One turn sends every row of this set to another row. A few are shown first. Where does it send the rows asked after them?
q_841: [ 19  12   4   6  -3  26  -3  11  52  27   7 -12  15   1]
q_775: [ 29   8 -19  19  -8  23 -27  26  34   6 -22  -9  -8   0]
q_550: [ 10  12   4  15  14  -1 -13  17   7  14 -19  -8 -19   9]
q_860: [ 21   3 -24  20 -13  37 -25   8  17   6 -11   5   6  -4]
q_88: [ 12  10   3  18  14  -3 -12  20  13  11 -19 -10 -18  10]
q_292: [ 10  10   0  14  13   0 -12  19  19  15 -19  -8 -24  11]
q_142: [ 15  -5 -16  12   6  19 -17  10  15   0 -15 -13   5 -16]
q_773: [ 32  10 -13  30  -4  15 -23  28  22  -4 -19 -12   3  -4]
q_900: [10 14  4  6 -4 29 -4  0 23 25 13 -4 29  3]
q_462: [24 14  4 21 -2 31  3  9 49 25 11 -5 18  1]
q_771: [31 29  8 32 -6 23 -3 21 35 20  9 -6 22 12]
q_695: [ 18  15   7   7 -10  24  -7   8  32  18  10  -7  33   2]
q_278: [ 17  16   6   4   6  17  -2  15  50  29   2 -20   7   5]
q_583: [ 19  -6 -19  20  11  26 -10  10  29   7 -14 -12  -8 -16]
q_70: [ 12  12   2  18  17   4 -11  16  15  18 -19  -7 -26   9]
q_240: [ 21  22  -4  38  -6  18 -17  19   8  14 -10  14 -13  22]
q_588: [17 12  2 22  6 34  7  2 38 30 15 -4 16  1]
q_545: [  4   7  -4  18   9  23 -11  -2  -2  21  -7  11 -13   8]
q_742: [ 29  19  11  26  -2  22   1  18  44  17   9 -11  24   2]
q_147: [ 17  18  13  10   7   7  -1  17  32  17   4 -23  23   0]
q_719: [ 18  22  -6  29 -10  18 -22  18   8  16 -13  14 -14  24]
q_670: [ 23  28   2  10 -17  26 -15  18  40  26   5  -5  19  17]
q_623: [ 21  14  11  15   1  16   0  13  35  14   9 -15  30  -3]
q_353: [  7   7  -3  27  13  23  -5  -1   0  21  -6  11 -15   5]
q_892: [ 21  25   0  34  -3  16 -19  18   4  15 -12  11 -13  21]
q_513: [  2   2  -5  20  10  21  -8  -3  -2  17  -5  11 -10   5]
q_377: [ 19  24  -3  28  -6  19 -21  18   9  20 -14  12 -18  23]
q_193: [ 28   3 -21  39  -3  37 -14  10  18   4  -7   4   3  -8]
q_996: [  4   2  -7  25  13  23  -4  -3   5  20  -5  11 -15   5]
q_20: [ 20  19   5   3 -14  24 -11  14  45  23   5  -9  23   8]

q_588 -> q_771
q_20 -> q_841
q_193 -> q_773
And these:
q_550 -> q_545
q_292 -> q_996

One turn sends every row of this set to another row. A few are shown first. Where does it send the rows asked after them?
q_471: [ -1  19   5   2  13  -1   2  -8  11   7   8 -29   1   2 -14 -10  11   6
  25  -2  -3  -3 -17 -31 -17   1 -14  -3  -9  10  12  -9  18  -2  21  -5
  -8  13  -1]
q_787: [ -3  17   9   7 -16 -10  -4  -5   8  -8   2 -16  -4   7  -6 -16  18  -2
  29   0  -5 -19  -3 -17 -30   4   8   4 -19  13   6 -12  -2  -3   2  -3
   4  18 -23]
q_252: [ 22   5 -18   0 -25 -29   1 -10   4   5 -25 -23  14 -14  -7 -18   1   7
  22  10  38 -22 -14 -12 -20 -27 -25   6   1   5   0   8   5   3 -27   4
 -13   2  13]
q_915: [ 19  17 -28   1 -24 -11  -3 -11   4  12  -6  -3  11 -19   6  -8   1   1
  26   1  41 -22   3  -5  -9  -9 -32  16   0 -14  18  -4  14   6 -23  22
  -7   3   2]
q_516: [ 27  -6 -12  11 -38 -12  -4 -10   0  19 -12 -11   1 -19   8 -11  18   3
  20 -24  28 -20  -1 -20 -18 -10 -26  -5 -19   0  -8 -15   7  -2 -25  12
 -10   3   2]
q_427: [  8  12  -1  10  -5  -1   4   4  13   1  -4 -10   4  -1  -1  -3  22  14
  27  -2   6 -38 -19 -11  -5  -5  -6  19  11   9   9   2  13  15  10  -1
   0  26   2]
q_306: [ 16  19 -22   5 -18 -22   4  -4  16  11  -6  -4  -4 -10  -1 -21  27   8
  26  11  33  -3 -13 -18 -29   1  -9  -3 -16  -2  17  -3   0  -5 -12   8
 -12   6 -23]
q_68: [ 15  13 -23  -1 -19  -5 -23  -3  -7   0 -11 -41   0  -1 -11 -34  -4 -20
  40  -6  20 -15   7 -15 -28  -5  -4   6 -20  10  -3  22  14  -5 -14  25
  -9  -5  12]
q_978: [ 19 -15   4 -26 -17  12  -7   4  -4  11   4  -6 -24 -16 -21 -15  -6 -14
  -5   2  -5   1  13  -5   1 -21  -5   7  -1  -4  11   4  -6  -6   1  14
  -2  10  -7]
q_305: [ 27 -22   5 -21  -4   5  17   8 -17  12 -11  -7 -15 -11 -15  -8   9 -11
  -3  -5  31   1  13   3   0 -23  -3   4 -10   1   9  15  11   8  -3   1
  -4   7  -2]
q_33: [  9   8  -9  -2 -15   2  -3  -6 -14  16 -17 -11 -19   3  13 -22   9   0
  35 -20  12  -1  19   7 -22   2 -10   2 -19  22 -13 -17  23  12  -1   4
  -8  -2  10]
q_330: [ -8   7   4  -2 -12   8   1   3   7 -20  12 -25 -16  10 -15   4   8  14
  18  -3   5 -20   4 -13 -28  -8  12  -5  -6   7  13   0  11   0  12   3
  10  25   4]
q_337: [ 21 -10   9 -24 -10   4   2   2  -9  17 -21 -16 -20 -20 -11   8 -10  -1
 -14  -6   5   2  18  -1  -9  -6  -1   8  -6  -8  18  15  14  -1  -6  10
  -7  10   5]
q_166: [ 22  -8   1 -37  -5   6  -3  -1  -9  22 -11 -15  -8 -25  -7  -4 -10  -7
 -13  -6  17  13  17  -7  -7 -11 -11   4   3   1  18  17   4   1  -3   8
  -3   6  -2]
q_463: [  8  22  -8 -13 -10 -13 -22  -8 -10   6  -4 -47  -6   8  -1 -16   0 -18
  25 -11  25   0   6 -11 -28  -6 -21  -3 -30  19  11  -9  18  -5  11  16
 -21   4   1]
q_417: [ 31 -20   2 -28 -12   3  10   8  -4  10   1  -9 -17 -17 -17 -13  14 -15
  -3   0  18  -4   9  -1  -7 -25   0   9  -9   5  13  19  -5   0   6   9
  -2  18 -10]
q_426: [ 25  20 -15  -1 -22 -11   8 -11  10   5  -7 -16   8  -2  -9 -24  -1  14
  22  14  35 -26  -1 -26 -27 -20 -20  -2   1 -12 -10  -1  12   6  -5 -25
   3  10   3]
q_328: [ -1  10 -17 -14  -7  -8 -22  -5 -13   1 -25 -20  -4   5 -11 -22 -15  -1
  40  -1  13  -9   8   9 -20  -9 -18  14  -1  23   6   1  23   2 -16  -6
 -14  -3  26]
q_280: [ 25  10 -24  16 -17 -14   3   2   3   3  -7 -16   1 -22 -15  -5  18  16
   6   5  40  -5  -9 -31 -24 -21 -14  -8  -6  -7  12   2   4  -4 -17  21
   1  22  -4]
q_220: [  1  19  -6 -11 -22   1 -32   0 -10   1 -10 -35  -3   6  -2 -18  -1  -6
  37  -9  10 -21  21  15 -10  -3 -13  19  -8  11  -3  -6  19  13  -2  20
  -8  14   5]
q_615: [ 20 -17  12 -33 -17  15 -14  -1  -9  12  -6 -21 -15 -12 -15 -13  -9 -11
 -10 -11   5  -1   6 -14   2 -19  -4   4   6  -2   9   8  -5   3   4   1
  -3  10  -6]
q_916: [  1  13 -11  12   4   1  -1  10   6  -1  -2 -19  -4   7  -4 -19  -1 -10
  32   4  -2 -24 -18 -22 -21   5   8   2  -3  23   5  18  14   0  10   6
  -3   1  19]
q_495: [ 19  16 -19  -4 -17  -7   1 -22   9   6   8 -19  10 -12 -11 -14   7  -7
  25  -8  37  -7 -15 -33 -23 -14 -29  -5 -23 -22  22  -4  11  -7  -1   2
 -14   0  -7]
q_665: [ 20  13 -27 -19 -22 -17 -24   0   2   7 -16 -31 -14  11  -1 -17  -6   7
  27  -6  39 -23  16 -10 -31  -6 -24   2  -4  16  12   3  27 -13 -14 -10
 -17   8  15]
q_649: [ -1  14 -18  -8 -18  -8 -31   0  -5   9  -4 -14  -4  -3  -4 -17   3 -11
  36   1  18   0  14   1 -33  17 -11   0 -30   9  17 -15   9 -14 -18   8
 -13   9 -11]
q_663: [ -3  23   3   3  -2 -10 -18   8   2   2   1 -16   8   9  -9  -8  -3   8
  18  -6   0 -26  15 -20 -24 -12 -20  -6   7  22  -4  -4  20 -11  -3 -20
   6  11  13]
q_906: [ -9   7   8  -5 -16  -8   1  -5  12 -14  -4 -14  13   1 -12  -1  -1  11
  27   0   1 -37 -12  -8 -22 -17  -6   4   5   5   2  11   8   4  -3 -17
  -1   5  20]
q_847: [ 12   6 -23   7 -13  -6  13 -10  17   4  11 -17  13 -14  -9 -18  -6  -5
  32  12  25 -23 -10 -30 -21   0 -11  -3  -5 -10   9  17   9  -7 -21  19
   1 -10  12]
q_215: [ 30  -8  -4 -26  -8   0   0   5  -6  21 -12  -6 -19 -27 -10  -3  -4 -11
 -11   3   4   7  15  -4 -12 -11  -6  13  -5   6  22  16   1  -8  -1  17
  -6  16  -3]
q_830: [ 19 -21  13 -13 -19   7  -5   6  -8  11  -9 -13 -24  -9 -22  -9  -2  -6
 -12  -9   5  -6   4 -11  10 -25  -7  -1   2  -9   5   2   2  -2  -8   9
  -7   4  -5]
q_880: [ 27 -19   6 -31  -5   3  10   3  -7  13  -4 -12 -13 -13  -7 -10   6 -10
 -11  -9  28  -1   2 -14   0 -24  -5   4   6  10  17  16  -2   5   5   1
  -1   9  -8]
q_61: [  3  -1   4  -2 -22   6   9  -5  21  11   0  -8  -5 -10   7   4  19  24
  26 -17  -1 -24  -3 -10 -24  12  -3  -7  -8  -5  -3  -5  17   5   2  -7
  -6   9  13]
q_213: [  9  14 -32  -3 -14   9 -25  -1 -26   0 -11 -17 -22   1 -14 -20 -15  -6
  27   2  29  10  19  -2 -25  -5 -10   1 -18   8  14 -15  18   0  -9  14
  -4  14   7]

q_337 -> q_305
q_915 -> q_427
And these:
q_166 -> q_880
q_665 -> q_426
q_906 -> q_328
q_787 -> q_649
q_495 -> q_471
q_215 -> q_417
q_280 -> q_330
q_33 -> q_516
q_916 -> q_68

One turn sends every row of this set to another row. A few are shown first. Where does it send the rows asked after them?
q_565: [ -1 -22 -16  18 -25  -3   9  -5 -28 -36  -1  -1   3  -5  -7  28  24]
q_160: [ -3 -28 -11  15 -24  -7  15  -9 -23 -30  -5  -2  14  -1  -8  31  21]
q_608: [  5  -2 -12   4 -14  16   3  -2 -29  -8 -27 -24  14   8   0  47   3]
q_843: [ -2  -6 -20   4 -15 -19  -8  23 -21 -28 -27  -6   8   6 -33  13  -1]
q_845: [ -5   3 -19 -12 -22  21 -16   6 -32  -3  -4 -22   1  10 -23  23  39]
q_317: [  2 -25  -8  14 -27  -4   9  -4 -21 -35 -13   1  14 -10 -16  37  11]
q_87: [  7  12  -6   0  -7 -19  10  -2 -27  10 -17  -1  -9   0 -16  30  -2]
q_158: [  7   9  -2  -6  -9 -14  12  -2 -29  11 -19   1  -6  -3 -24  22  -2]
q_214: [  4   6   0  -6  -6 -21   9  -3 -23  16 -18  -6   0   2 -21  29   4]
q_371: [-11  -2 -26   6  -3 -11 -10  18 -11 -22 -31 -19   4   0 -26  28  -2]
q_392: [ 10   7  -3 -16 -13 -13  15   3 -28  13 -22  -7  -1   1 -29  27   1]
q_969: [ -5 -15 -28   2   2   4  11  24 -33 -24 -22 -25   7  -7 -17  10  18]
q_932: [-16 -11 -32   2   2   3  -4  19 -13 -26 -22 -24   4  -8 -24  22  16]
q_229: [-16  -8 -16 -12 -15   1   3 -11   6  -4  -1   5   5   1 -24  25  20]
q_265: [ -7   9 -19 -13 -21  19 -16   7 -28  -3   0 -11   2  15 -21  21  37]
q_645: [  9  -9  -2   5 -24 -21  -3  12 -44 -16   0   0  -3  -6 -27  16  35]
q_810: [ 16 -16  -3  -7 -25 -14   4  14 -47 -11  -8 -14   4  -9 -29  19  35]
q_714: [  0  -3 -26  -9  -3   6  11  25 -34 -13 -26 -17   9   8 -21   1   7]
q_16: [  5   7 -15   9 -13  10   9  -2 -43  -5 -18 -21   3  16   4  38   6]
q_127: [  7 -14   4   2 -23 -23  -3  11 -44  -8  -5  -8   8  -2 -29  20  37]
q_194: [  9 -11  -1  -1 -23 -15   1  11 -49 -10  -4  -7  -3  -9 -32  13  36]
q_998: [  1  -1 -11   5 -14  10   9  -5 -35  -4 -21 -22  15  21   2  40   8]
q_861: [ -2  -2 -25 -11 -15  -2  -4  26 -24 -21 -21  -4  11  12 -34  -2   8]
q_809: [  5   1 -16   9 -18  13   1  -4 -37  -9 -22 -28   4  12   2  41   7]
q_475: [-15   1 -23  -9 -16   8  -2  -9   4  -9   0   7  -4   0 -20  25  18]
q_743: [  1 -25 -14  18 -28  -2   4  -9 -22 -36  -8  -1   6  -5  -8  30  14]
q_898: [-10  -5 -15 -17 -23   5   2  -4   3 -10  -7  11   5  -2 -36  25  14]
q_411: [  0  -5 -19 -16 -22  23 -15   9 -25  -6  -8 -22  10   5 -19  27  41]
q_985: [-11  -3 -18 -10 -20   7  -2 -11   3 -10  -5  12   0  -1 -25  21  11]
q_907: [ -7  -1 -13 -13 -22  16 -16   6 -27  -2  -3 -16  14  19 -22  24  41]

q_160 -> q_229
q_392 -> q_810
And these:
q_16 -> q_565
q_809 -> q_743
q_969 -> q_932

